(in the rows, 128 means zero)
Named moves come first, each a turn or a mirror and shown by rows before and after it. Which of them, in which order, take the first row of each pair that follows to the second? Write the first one first, as in the answered first pair.
C:
[132 169  99 177 150 115 130 111]  ->  [108 119  97 191 127 118 109 120]
[124 135 136 120 126 132 132 140]  ->  [120 128 136 122 122 132 128 142]
[128 131 139  85 118 158 151 151]  ->  [120 116 138  89 111 159 145 153]
[120 134 175 101 147 107  88 123]  ->  [116 126 173 103 143 108  85 125]
J:
[110 124 130  79 140 138 142 157]  ->  [126 113 123  67 123 131 135 138]
[101 126 154  90 125 133 118 154]  ->  [124 113 141  80 104 126 111 130]
[133 203 115 202 153 135 133  84]  ->  [103 210 157 182 177 138 132 133]
[143 159 127 145 142 121 147  95]  ->  [129 164 138 143 155 124 150 114]
Y:
[115 111 129 114 136 134 133 152]  ->  [123 117 124 107 137 134 141 150]
[125  96  93  90  91 151 129 138]  ->  [112  87 101 102  89 151 118 142]
[137 138 156 134 121 116  95 116]  ->  [115 139 149 162 136 128 108 132]
[152 137 125 146 139 114 124 114]  ->  [148 134 131 148 135 112 115 115]

(two moves a pair)
[154 132 137 128 116 113 106 106]  ->  [119 117 138 161 120 122 103 124]
C then Y
[132 135  95 121 141 117 147 165]  ->  [124 116 103 115 130 117 137 173]
J then C
[116 106 164 102 115 122  98 149]  ->  [116 141 177 110 136 119 101 149]
C then Y
[166 152  71 127 142 127 156 107]  ->  [182 153 106  93 128 107 127  99]
J then Y
[200 139 133 140 140 129 140 119]  ->  [186 111 157 149 118 118 103 118]
Y then C
[130 149 132 108 157 123 145 123]  ->  [109  93 133 114 127 124 121 134]
J then C
[125 133 139 132 146 134 101 114]  ->  [118 135 142 129 152 137 108 126]
Y then J
[124 170 121 183 158 126 119 116]  ->  [112 157 176 125 157 118 100 158]
J then J
[162 125 123 115 115 116 133  94]  ->  [122  91 130 150 109 123 115 111]
C then Y
[121 164 147 131 129 102  86 130]  ->  [134 157 138 129 119  99  83 113]
J then J
[153 129 112 126 128 134 141 114]  ->  [134 141 121 136 147 141 148 134]
J then J
[142 128 121 117 112 109 110 114]  ->  [137 128 110 138 116 114 115 107]
J then C
[128 106 139 146 147 129 115 135]  ->  [131 114 123 145 156 137 134 138]
Y then C
[156 154 108 147 133 150 145 118]  ->  [114 106 119 161 121 158 127 147]
J then C
[157 161 117 147 127 113 120  84]  ->  [116 121 112 185 121 124 110 103]
C then J
[128 163  77 189 120 138 159 119]  ->  [ 80 139 110 188 129 146 147 171]
J then C
[112 164 126 134 157 140 148 161]  ->  [100 119 144 111 130 136 122 177]
J then C
[107 127 165 156 110 108  81 119]  ->  [129 177 107 144 156 135 167 128]
Y then Y
[186 129 156  63  78  98 111  68]  ->  [ 46 113 146 216 142 147 135 150]
Y then Y
[120 115 147 135 143 139 105 136]  ->  [118 123 132 139 155 148 126 142]
Y then C
[111 112 154 127 125 112  79 156]  ->  [158 164 145 105 138 103  99 124]
J then C
[103 132 178 169 135 112  84 116]  ->  [144 185 121 136 171 131 166 114]
Y then Y
[126 141 136 123 140 121 132 152]  ->  [125 113 135 119 120 119 118 149]
C then J
[141 114 135 119 108 121 105 112]  ->  [134 130 113 160 124 130 122 104]
J then J
[138 154 104  59 147 125 150 156]  ->  [138 112 135  62 103 103  88 135]
J then Y
[125 142 118 190 144 141 144  99]  ->  [133 171 125 163 163 142 162 113]
Y then J
[121 142 166  98 134 114 120 118]  ->  [ 95 145 157 128 153 129 137 136]
Y then Y
[121  62 162 129  73 107  62 122]  ->  [125  87 103 205  87 120  92  85]
J then J
[131 127 125 128 151 143 160 150]  ->  [142 113 137  99 135 135 146 151]
J then J
[153 151  86 155 131 126 135  76]  ->  [ 96 109  97 190 133 141 123 117]
J then C
[115  82  98 126 116 133 125 122]  ->  [140 150  95 122 151 131 156 113]
J then C
[104 127  86 149 124 132 142 115]  ->  [ 81 130 122 127 139 134 137 155]
J then J
[113 173 147 137 163 129 151 137]  ->  [140 156 172 104 130 106 112 112]
Y then Y
[114 156 137 122 130 173 130 163]  ->  [141 134 139  88 100 161 113 145]
J then J
[155 196 159  88 146 115 137 123]  ->  [113  68 132 131  73 121  89 117]
C then J
[105 143 134 139 169 132 150 151]  ->  [102 116 154 111 152 126 130 162]
J then C
[103 119 119 191 128 134 120 126]  ->  [171 150  98 120 123 126 149  94]
Y then Y
[182  97  85  70 113 134 154 117]  ->  [162  79  58 118 110 144 156 110]
J then C
[134 152 125 170 156 134 164 121]  ->  [131  73 124 152 100 127 125 113]
Y then C
[ 91 123 121 141 142 140 142 174]  ->  [106  99 102 115 122 142 149 165]
Y then C
[147  80  99 177 115 142 139 103]  ->  [148 155 118 171 170 146 172 124]
C then J
[147 148 130 103 149 138 167 134]  ->  [168 129 134 103 117 120 133  97]
Y then J
[147 106 141 134 123 120 107  95]  ->  [141 148 141 151 156 127 129 104]
Y then C
[148 154 169  72 117 108  79 126]  ->  [158 115 129 104  84 109  69  90]
C then J
[126 113 100 138 123 128 138 125]  ->  [147 127 112 119 118 116 128 112]
C then Y
[181 115 120  95 107 116 125  92]  ->  [163 107 121 148 102 113 102  77]
J then Y
[152  40 108 101  63  88  91 113]  ->  [126  56  59 193  89 108 119 100]
J then Y
[161 167 138 110 133 121 117 100]  ->  [142 146 150 141 120 117  88  95]
Y then J
[149 187 128 142 138 128 133  99]  ->  [128 161 157 160 118 119  91 100]
Y then Y
[139 178 144 176 135 102 120  79]  ->  [ 95 125 149 200 121 111 100 106]
C then J
[124 135 153 113 140 135 121 143]  ->  [117 119 152 124 131 133 111 141]
J then Y
[103  74 119 145 102 149 106 153]  ->  [154 184 134  99 156 139 147 142]
C then J
[152 165 139  84 169 129 144 141]  ->  [114 122 181 117 145 116  82 147]
Y then Y
[127 158 142 141 169 130 128 143]  ->  [121 135 112 142 165 144 150 154]
C then Y
[134  91 108 121 114 156 148 152]  ->  [146  93 107 112 108 152 147 143]
J then Y
[120 109 144 136 125 139 102 130]  ->  [146 150 140 124 142 134 118 116]
J then C
[134  97 146 120 100 129 133 152]  ->  [148 128 167 113 110 118 123 142]
C then Y
[118  67 146 154 100 129  99 150]  ->  [153 122  87 128 141 152 186 150]
Y then Y
[106 110 146 154 124 129 114 132]  ->  [107 125 126 155 141 141 145 144]
J then Y
[148 103  83 106 108 150 146 135]  ->  [159 103  90 103  98 140 132 120]
J then Y
[122  88 110 164  93 127 106 113]  ->  [165 156 139 134 112 105 103  88]
C then Y
[161 120  95 152 111 133 114  99]  ->  [138 131  95 178 132 143 124 116]
J then C
[131 103  92  86 138 147 109 140]  ->  [136 108 114  82 131 135  86 132]
C then Y
[148 119  88  53 121 137 173 125]  ->  [ 76  61 143 119  95 129  94 145]
Y then Y
[122 175 133 130 149 122 155 135]  ->  [104 127 103 138 134 138 166 149]
C then Y
[149 134 105  87 121 114 138 141]  ->  [150 143 129  87 118 102 115 134]
Y then C
[129 165 130 145 141 122 160 108]  ->  [ 88 103 145 152 117 128 133 137]
J then C
[117 112 140 181 109 154 107 139]  ->  [113 107 158 159 107 152  99 153]
J then J
[134 107 152 104  79  90  59 140]  ->  [ 83  97 147 148 101 110  72 179]
Y then J
[123 157 210  72 141 108  99 165]  ->  [ 86 143 209 111 151 119 100 187]
Y then C
[141 136  89 140 139 133 153 100]  ->  [134 106 125 141 109 113 100  91]
Y then Y
[124 151 176 129 140 121 112 149]  ->  [130 116 171 120 110 116  95 137]
C then J
[ 85  64 129 176 109 122 115 138]  ->  [138 192 157 119 175 111 160 137]
C then J
[117 199 126 145 129 146 119 161]  ->  [ 93 132 135 140  93 145  86 175]
C then J
[147 136 114 123 124 128 136 111]  ->  [128 149 120 136 143 134 144 128]
J then J
[121 133  74 163 138 142 162 125]  ->  [158 110 111 115  89 110 104  89]
Y then Y
[142 131 138 101 110 110 126 110]  ->  [ 94 126 135 153 130 127 134 139]
Y then Y
[ 91 140  84 207 171 147 174 134]  ->  [ 72 114 178  99 163 133 136 205]
J then J
[ 83 106  91 157 133 153 178 137]  ->  [122 129 102  84 137 147 196 142]
J then Y
[125 154 122 140 154 132 122 142]  ->  [110 117 131 134 135 132 102 153]
C then J
[159 147 121 155 121 109 120  80]  ->  [125 127 117 189 125 120 118  98]
C then J
[121 156 219 144 144  80  48  87]  ->  [ 76 149 227 150 172 102  69 145]
Y then J
[163 150 152  96 150 143 127 146]  ->  [149  86 142 107 111 142 101 141]
J then C
[103 113 175 158 117 124  92 163]  ->  [135  93 157 144  85 114  80 127]
J then J
[160 137 126  79 142 136 169 128]  ->  [135  68 105 113 106 142 144 121]
C then J
[ 43 110 208 143 129 134  86 189]  ->  [115 223 202  92 177 125 139 161]
C then Y
[174 113 140 107 158 117 124 104]  ->  [121  96 150 162 168 127 114 129]
Y then Y
[127 153 105 184 137 130 138  99]  ->  [147 183 117 131 155 130 158 115]
J then Y
[161 210 177 157 149 100 110  75]  ->  [ 92  88 183 189  98 111  61 110]
J then C
[ 72  89 130 185 132 146 110 153]  ->  [ 98 110  81 162 151 165 171 155]
Y then C
[125 100 118 201 135 136 119 107]  ->  [143 144 103 164 171 149 173 128]
J then Y
[163 141 144 105 126 115 117 108]  ->  [138 119 152 143 116 114  93 108]
Y then J
[123 158 126 100 167 138 157 168]  ->  [113 112 103  98 147 147 160 174]
C then Y
[132 131 144 116 109 110  87  97]  ->  [108 132 125 167 123 123  98 100]
J then Y
[108 112 133 135 125 142 116 142]  ->  [138 135 115 107 132 145 144 131]
Y then Y
[122  89 126  97 105 127 120 151]  ->  [162 146 109  93 124 121 147 118]
J then C
[166 134 109 154 107 104 107  80]  ->  [131 126 104 193 119 116 113  99]
J then C
[150 131 148  82 123 104 129 127]  ->  [150  98 121 109  98 107 120 104]
C then J
[145 148 123 135 131 125 142 106]  ->  [113 107 128 153 119 131 127 124]
J then C
[111  99 131 144 109 125 126 137]  ->  [137 159 141 120 140 120 147 132]
C then J
[131 134 124 104 129 133 147 135]  ->  [141 123 123 109 112 124 130 116]
Y then J
[141  97 138 130  97 111  87  96]  ->  [ 91  98 138 172 127 131 103 136]
Y then J
[136  95 112 129 106 124 124 111]  ->  [115 115 106 163 133 135 140 124]
J then J
[133  91 144 141  80 103  73  97]  ->  [113 122 116 205 112 119 101  93]
J then J
[107 151  97 165 158 165 148 138]  ->  [102 131 153  92 147 154 120 176]
J then J
[189  94 113 137  85  89  76  60]  ->  [141  97 143 193 103  90  52  81]
C then Y
[140 137 152 139 109 120 121 104]  ->  [117 131 148 163 118 129 125 118]
C then Y
[110 117 131 165 118 133 120 123]  ->  [150 143 109 127 124 135 151 110]
Y then Y
[178 155  81 168 146 154 180  91]  ->  [122 169 152 137 188 160 178 177]
J then J
[133 149 124 159 131 117 131 110]  ->  [138 164 132 140 141 118 140 120]
J then Y
[128 125 126  86 150 127 155 166]  ->  [123  99 126  86 134 125 143 166]
C then Y
[104  93 106 146  74  84  86  89]  ->  [ 71 126  98 200 115 101 112 110]
J then J
[128 126 179 111 130 159 140 190]  ->  [161 116 168  78 109 149 137 168]
Y then J
[122 133 137 114 150 140 137 149]  ->  [142 116 133  95 127 132 127 129]
J then J
[104 112 145 160 137 127 122 123]  ->  [138 156 142 134 153 122 141 109]
C then Y
[123 146 129 145 145 137 143 117]  ->  [102 116 138 146 134 140 128 132]
C then J
[ 96 130 160 133 121 119 109 140]  ->  [ 98 137 154 111 131 126 129 155]
Y then J
[127 102  97  95 121 139 149 159]  ->  [137  92 102  92 103 130 129 143]
J then Y
[131 130 152 104 121 120 121 142]  ->  [111 136 143 127 137 132 136 157]
Y then Y
[117 113 157  90 132 139 144 171]  ->  [152 120 147  69 118 130 143 142]
J then C
[113 148 122 151 135 146 141 146]  ->  [153 144 136 105 108 126 119 118]
Y then Y
[136 101 156  72 100 140 156 157]  ->  [167 115 131  75  92 135 165 121]
J then C
[148 159 134  49 163 137 166 161]  ->  [185 143 101  50 131 129 159 112]
J then J
[109 140 143 125 160 109 127 138]  ->  [126 139 142  98 152 103 129 132]
Y then J
[104 163 157 149 159 148 142 111]  ->  [112 162 171 113 157 145 142 122]
J then Y
[ 99 120 142 130 124 130 127 156]  ->  [105 126 125 124 130 137 148 157]
Y then C
[131 181 144 148 153 105 116 101]  ->  [ 90 135 105 181 152 133 139 130]
C then Y
[105 111 193 136 168 152 133 190]  ->  [147 152 177 100 181 151 165 174]
C then Y
[132 126 174 101 120 117  99 118]  ->  [107 110 174 124 119 124  95 132]
Y then J
[ 63  75 101 169  95 116 149 159]  ->  [169 185 134  79 111  76 154 101]
C then Y
[104 139 119 225 134 154  93  88]  ->  [ 97 187 126 185 187 172 147 139]
Y then J
[159 149 131 119 138 116 108 104]  ->  [117 138 136 164 150 126 102 126]
Y then Y
[151 194 116 120 174 113 156 123]  ->  [ 83  65 128 138 117 121 100 162]
J then C
[127  56  97 158  97 113 107 104]  ->  [138  91  56 155 131 133 170 112]
Y then Y
[134 129 145 127 114 115 102 105]  ->  [105 125 149 149 126 124 106 127]
Y then J
[155 122  91  73 121 141 163 129]  ->  [169 134 130  63 112 120 125 111]
Y then C
[110 127 115  72 128  96 150 130]  ->  [ 73 105 134 107 124  96 125 143]
Y then Y
[123  83 128 119  85 128 132 119]  ->  [110 100 104 139 113 147 169 135]
Y then Y
[180 168 122 121 117 112 135  97]  ->  [113 133 151 187 115 116  95 125]
Y then Y
[106 176 149 152 166 123 146 147]  ->  [ 85 117 173 125 132 119 112 169]
J then C
[120 102 158 142 137  98 128 125]  ->  [113 108 144 157 147 107 146 131]
J then Y
[116 153 107 205 131 140 135  86]  ->  [ 81 155 140 201 152 146 134 131]
C then J
[126 130 113 136 171 131 150 139]  ->  [140 116 101 115 157 132 154 132]
C then Y
[139 151 153  86 109 121 139 125]  ->  [129 106 134 107  79 124 123 113]
J then C
[ 91 110 117 126 155 148 163 169]  ->  [115  83 105  91 127 142 157 155]
Y then C
[119 111 139 106 111 122  99 137]  ->  [108 132 110 125 143 142 143 155]
Y then Y
[ 94  86 137 131 124 144 111 159]  ->  [114 135 110 122 158 157 162 161]
Y then C
[102 129 120 190 138 134 123 103]  ->  [108 105  95 177 127 142 139 105]
Y then C
[156  91 160  96 108 126 118 112]  ->  [126  94 182 129 117 126  99 123]
C then Y
[109 151 132 148 162 125 147 158]  ->  [131 121 157  87 130 110 120 158]
J then J
[104 121 112 156 137 129 136 123]  ->  [145 128 112 111 121 116 135 100]
Y then Y
[117  80 127 125 118 150 134 140]  ->  [122  81 115 136 115 150 138 130]
J then J
[168 154 114  98 130 137 138 142]  ->  [122 115 152 142 112 130  84 156]
Y then Y
[104 105 144 137 135 130 112 157]  ->  [116 116 135 108 146 135 138 166]
Y then J
[138 158 119 197 152 135 120 110]  ->  [154 186 130 145 173 137 146 131]
J then Y
[114  95 127 102 145 136 139 156]  ->  [134  92 117  89 132 130 139 138]
Y then J
